500 stands for zero in the data rows.
Here are some points, one per row:
398|361|437|534|542|285|533|473|598|248|647|415|583|377|405|501|506|545|360|254|862|493|470|428|483|451|419|571|545|277|462|432|449|293|583|523|624|423|699|403|587|563|627|406|422|385|476|356
311|287|598|298|547|424|651|383|387|447|516|570|352|345|486|591|374|390|572|509|389|592|458|504|440|657|350|663|469|717|434|481|568|477|398|334|528|534|696|488|417|335|500|362|489|328|429|598
461|514|445|343|519|568|345|590|372|431|589|588|625|681|533|520|495|601|565|702|608|485|579|535|338|508|688|766|339|409|594|342|653|545|378|481|844|587|473|270|623|362|553|406|568|519|447|428
567|384|349|455|478|491|334|641|389|355|369|536|355|348|557|350|465|630|719|511|274|619|538|446|511|511|530|483|433|325|470|543|657|466|553|376|482|570|442|473|520|723|361|300|637|550|726|503
389|383|608|350|596|645|614|459|607|401|544|605|609|577|293|522|330|470|515|559|633|714|307|414|477|308|505|487|577|521|487|290|584|311|499|812|259|572|393|318|381|556|445|293|495|739|448|546
479|262|595|607|467|665|328|432|598|608|606|489|711|506|500|489|506|685|411|484|509|383|343|495|447|384|357|613|580|636|498|549|539|598|617|513|474|430|255|602|443|634|371|679|468|565|452|745
400|579|462|497|634|457|371|589|586|702|453|540|516|406|309|717|429|826|325|612|515|341|539|555|561|694|469|497|451|417|445|452|472|643|513|649|473|600|625|564|643|687|604|412|306|531|398|495
724|605|583|654|308|519|536|228|724|580|589|722|618|355|361|724|263|470|636|550|635|479|480|544|342|465|781|501|469|340|495|616|511|457|407|341|431|688|527|653|494|536|506|540|681|324|531|485
538|398|346|582|315|607|571|376|669|397|509|608|291|622|502|569|612|513|551|525|535|344|407|468|566|706|382|507|613|530|629|304|485|609|404|610|514|475|452|458|660|356|446|604|612|457|374|573
343|645|405|653|581|670|485|541|514|717|446|363|811|485|630|544|720|514|598|537|562|805|430|435|459|652|265|568|436|502|532|621|432|534|510|546|545|591|432|612|467|292|670|354|623|556|551|382
590|303|422|353|426|372|386|564|536|550|468|566|718|556|325|345|426|434|784|370|472|416|384|455|719|457|416|266|448|524|467|404|319|381|576|542|342|549|557|517|557|236|661|472|261|483|622|458
418|451|504|412|469|330|516|713|636|763|545|238|378|665|425|335|686|630|510|650|717|557|599|568|640|527|536|455|508|641|366|624|798|337|457|385|279|546|693|485|467|555|467|664|609|582|422|535
560|612|510|305|572|410|484|352|661|338|345|507|519|580|521|531|511|497|483|563|409|451|442|234|404|596|444|495|356|326|345|716|330|600|284|571|353|477|430|560|387|571|482|598|520|551|152|381
405|560|364|578|441|275|505|496|510|617|241|627|506|448|434|494|510| 79|416|462|654|487|511|173|593|537|496|486|758|497|386|416|530|505|500|422|586|572|254|426|587|551|527|335|543|482|689|667
404|459|594|525|473|620|591|512|446|643|332|398|552|633|432|478|398|470|646|446|518|511|568|409|476|396|552|526|237|373|736|634|528|571|650|545|417|659|708|651|720|482|389|637|397|567|467|667
587|638|664|546|500|495|526|686|316|411|506|665|417|587|505|329|554|643|276|308|488|535|467|382|617|457|302|459|300|488|712|545|487|491|550|561|580|764|602|359|522|592|530|568|710|530|566|484
441|531|419|570|452|604|597|589|677|579|498|373|336|423|401|489|349|511|257|555|342|478|432|511|512|395|659|533|459|589|581|624|524|575|528|489|624|367|417|327|513|441|635|260|552|221|508|504
341|342|296|577|700|529|565|492|386|660|590|509|497|625|387|432|453|597|389|579|393|752|579|440|314|515|560|501|649|327|649|488|286|370|446|422|484|475|435|645|487|392|302|604|564|304|542|403
451|470|726|367|662|484|417|472|402|662|595|509|407|402|547|613|513|440|571|379|660|443|821|529|515|380|395|520|461|503|519|490|414|733|465|561|474|368|526|678|657|516|393|354|532|499|519|429
553|528|661|382|407|430|418|488|354|711|401|521|324|199|354|475|548|645|392|262|414|713|329|502|542|504|682|616|628|555|758|450|555|452|448|574|449|396|484|580|541|296|501|509|632|575|393|489
566|381|382|551|529|491|747|722|596|536|602|620|694|464|500|560|544|375|478|384|337|227|653|502|444|400|510|631|576|355|522|536|517|602|424|689|446|586|595|511|424|475|479|506|607|699|471|554
380|526|568|477|409|453|347|690|699|453|443|661|416|456|708|694|302|399|560|562|705|628|578|566|449|572|579|282|495|565|697|486|538|526|619|578|383|288|395|382|544|559|508|606|525|577|588|215
544|482|302|584|497|425|376|511|441|414|514|386|555|318|310|544|441|344|560|527|583|577|552|475|547|435|511|280|512|475|753|457|538|517|372|453|537|331|542|305|255|549|295|489|324|727|547|567
377|262|305|473|491|365|443|547|483|606|586|494|321|664|607|369|336|394|539|434|559|324|203|579|364|693|478|469|433|563|600|498|585|555|541|488|589|528|545|694|251|594|594|243|509|836|590|517
362|486|524|419|569|491|589|396|411|687|487|476|450|597|525|352|490|295|515|526|538|421|448|717|638|495|449|569|370|334|787|598|362|390|387|374|559|433|286|191|392|589|654|657|447|461|432|529
468|501|536|510|448|662|638|718|449|534|581|495|587|525|513|715|733|344|473|411|347|602|603|616|359|461|473|342|448|405|393|258|623|616|479|328|238|455|556|530|476|576|561|487|534|416|338|575
419|627|428|669|379|355|396|395|429|373|545|689|527|347|563|312|660|470|457|575|478|458|629|700|324|418|561|464|517|495|492|676|599|512|729|519|411|569|439|448|506|219|460|413|368|599|125|542
634|233|585|541|554|466|477|486|672|383|289|598|609|452|610|261|506|628|414|482|693|589|643|430|514|733|532|399|601|487|528|490|591|553|329|359|499|541|411|413|475|387|397|464|531|341|545|577
568|401|413|377|618|506|545|539|553|517|452|319|520|521|596|487|285|462|393|418|484|738|458|752|583|359|547|611|493|607|198|483|407|891|649|361|440|717|472|372|490|458|658|696|588|639|542|481
667|789|442|322|568|591|350|571|542|706|374|411|598|429|469|360|506|451|565|348|458|480|499|695|423|403|344|411|405|502|413|472|578|403|324|510|751|414|637|516|443|500|558|391|774|592|361|581
465|589|405|423|621|460|406|439|661|457|543|481|440|429|511|369|355|481|548|472|491|426|680|464|354|609|357|623|189|483|563|374|544|446|908|585|466|389|525|435|425|489|574|640|663|306|596|799
523|373|522|421|349|569|554|328|389|529|653|673|526|292|357|562|789|341|506|569|530|723|501|504|685|620|563|561|367|446|328|605|553|574|666|650|720|361|441|590|348|701|451|653|469|470|556|438
523|442|536|596|492|572|523|461|527|592|332|382|609|507|414|396|493|543|565|432|389|350|621|400|366|440|646|383|411|790|324|591|391|523|471|598|647|239|730|347|498|403|448|654|559|589|470|409
666|838|529|445|239|356|658|455|411|650|641|606|630|725|394|441|439|613|341|475|465|511|600|352|448|535|416|584|470|681|529|391|678|670|554|350|401|426|474|564|316|484|403|448|375|438|534|390
317|636|562|445|129|605|638|463|365|362|461|384|511|448|445|378|337|638|613|382|610|472|586|823|437|636|342|633|664|431|436|413|374|418|352|480|542|488|507|442|604|550|445|545|491|609|675|507
655|575|496|533|556|638|485|739|539|386|600|466|344|440|418|375|419|316|669|559|463|551|291|376|458|755|545|601|675|490|650|474|488|470|646|500|440|412|618|433|485|551|660|499|310|482|507|349
392|587|486|670|498|554|565|588|523|388|306|549|497|626|621|455|401|581|432|375|462|590|463|415|542|614|741|559|510|344|309|227|429|339|484|447|512|202|400|703|427|642|542|535|434|520|366|619
356|469|472|315|443|480|388|567|564|395|682|419|565|503|417|562|603|433|309|308|381|289|523|365|378|605|676|535|383|662|452|640|395|492|417|356|486|679|310|595|540|400|446|744|452|669|622|333
602|406|453|578|562|458|568|626|208|504|198|392|392|457|413|417|485|466|513|535|672|256|438|660|479|474|522|548|448|523|401|444|496|504|618|720|413|607|262|620|414|486|375|436|672|229|380|242
197|706|458|321|428|688|317|547|389|458|492|465|433|421|437|457|597|586|611|650|434|393|567|229|487|222|462|595|708|542|374|566|491|606|472|530|389|584|609|466|435|566|553|614|628|443|570|535
401|600|709|884|682|562|421|541|757|410|623|473|454|496|352|415|503|381|646|462|440|559|698|565|744|503|582|687|395|688|426|549|489|479|328|446|577|673|445|674|518|531|484|485|338|550|410|417
556|493|640|396|587|488|494|470|427|386|388|549|782|705|402|743|618|598|584|508|402|412|597|543|728|605|676|569|783|546|601|740|530|515|779|313|618|457|610|519|499|597|532|394|736|520|346|546
471|488|456|444|568|664|448|385|602|585|385|722|413|409|609|575|569|493|515|525|454|365|390|533|562|457|375|360|566|438|483|164|764|293|577|326|671|618|443|573|476|464|525|649|314|461|567|300
602|692|553|539|851|504|612|298|508|367|494|466|440|545|334|442|767|438|423|648|597|495|355|613|194|514|540|407|551|552|406|597|421|559|555|472|461|450|610|541|616|496|432|630|561|669|768|548
397|797|577|348|647|410|461|719|513|483|627|429|638|473|501|520|371|481|440|581|482|419|238|615|683|467|413|348|568|447|385|740|542|639|462|441|552|384|498|577|633|362|137|503|404|357|521|704
565|402|520|501|452|450|352|424|407|534|595|513|560|418|722|249|445|380|284|899|525|403|484|435|677|484|614|583|559|420|527|226|412|545|441|605|450|387|690|598|681|444|668|503|529|602|561|453
432|587|265|666|637|520|430|372|228|450|481|712|414|540|567|626|494|525|531|364|498|471|345|582|776|676|567|572|357|583|413|445|571|505|351|511|297|422|665|209|621|422|417|545|618|506|540|539
634|428|733|629|361|146|485|635|572|408|414|583|626|415|429|640|643|558|531|772|310|567|456|655|413|493|338|630|441|597|604|416|322|452|404|459|491|475|471|477|533|579|525|493|457|359|574|550
494|535|809|509|585|314|666|425|545|536|535|200|436|622|712|460|610|579|655|468|450|501|279|399|407|466|738|401|505|397|359|294|527|697|591|644|667|709|468|349|427|422|289|589|370|476|557|465
535|416|658|717|244|679|293|560|438|414|541|469|300|582|511|639|455|450|312|553|665|556|456|405|498|480|349|306|497|492|433|561|273|527|520|334|611|564|644|529|309|377|483|460|589|496|333|527
634|477|517|612|492|558|598|560|552|447|446|218|532|439|719|762|631|534|525|549|576|392|331|251|468|275|475|703|351|535|456|653|617|394|469|386|375|344|399|548|699|369|397|531|493|608|628|485
550|513|565|604|580|369|467|543|352|549|462|698|443|580|693|638|537|499|539|449|650|558|446|444|290|261|532|564|569|644|405|673|408|451|427|482|499|580|569|530|482|686|702|645|175|451|439|621
There is one direction along which these points spread out most. Take the direction at right angles to it along which they spread out most. Then take the direction at right angles to both along which they spread out most. Go by this last direction. Where along it does each point below lie, from 0 to 99? 50 is the average, and the first point above lies past it. One standard deviation of the points above along it is 16.
644|520|362|601|534|506|530|447|621|619|683|415|314|411|554|504|658|773|681|363|441|472|653|417|504|366|448|479|639|350|515|522|356|747|528|451|451|544|355|390|433|485|577|438|362|587|409|567 54
369|570|413|558|471|288|452|260|622|368|676|484|534|585|617|557|621|582|571|477|354|525|446|566|615|321|571|418|455|629|648|336|324|353|482|550|432|437|433|624|481|699|518|327|758|335|577|434 41
611|540|484|382|426|748|381|267|457|556|456|287|679|455|602|530|645|385|357|394|477|515|585|504|445|666|566|418|465|707|595|563|440|454|486|500|320|599|503|379|708|814|414|314|281|231|432|546 40
452|445|390|514|494|617|804|625|304|411|617|559|606|264|595|367|452|728|553|581|586|423|527|474|523|560|628|186|384|684|537|492|605|536|366|553|597|508|481|519|427|486|743|506|537|435|582|610 47
558|505|324|451|456|572|501|513|627|538|545|631|544|557|683|300|461|496|555|373|510|570|401|645|485|343|390|644|654|554|523|602|525|560|504|513|566|491|670|572|544|666|314|541|465|307|432|290 46
601|515|549|536|400|459|418|454|540|593|556|458|504|529|771|684|511|454|358|504|317|482|642|585|514|629|478|601|666|376|397|600|449|173|476|833|488|630|597|426|225|391|388|449|438|401|662|593 45
742|592|565|353|684|602|503|551|287|506|651|527|420|357|489|600|391|538|598|619|610|359|585|539|617|614|470|428|561|568|470|395|326|194|576|380|505|520|246|486|540|517|439|435|595|567|418|579 39
509|487|541|364|421|679|550|541|670|466|342|669|238|784|440|472|742|558|399|524|486|502|607|625|555|322|583|488|413|401|397|644|362|489|536|466|473|426|543|577|443|279|586|303|330|482|735|559 50
436|475|578|599|506|453|863|380|556|588|474|478|453|458|592|491|371|476|383|659|261|465|604|403|497|406|306|376|523|476|410|604|446|433|624|320|545|523|612|490|644|629|405|476|462|785|401|333 58
639|370|340|546|313|371|538|530|406|457|617|483|318|726|417|512|420|424|568|515|359|774|511|477|413|562|446|335|496|403|398|540|550|429|431|759|700|485|286|530|839|530|616|607|484|493|465|579 54
622|544|311|363|537|450|582|351|472|181|270|280|507|527|501|662|354|448|444|557|536|543|617|535|706|392|479|538|575|552|747|355|597|468|441|568|594|534|505|727|337|439|579|659|355|510|452|534 53
505|389|747|623|609|527|369|284|316|396|551|385|496|681|453|495|360|472|513|417|347|468|530|542|455|561|393|366|639|287|551|590|849|551|435|554|429|351|402|529|461|462|804|443|468|418|667|333 50
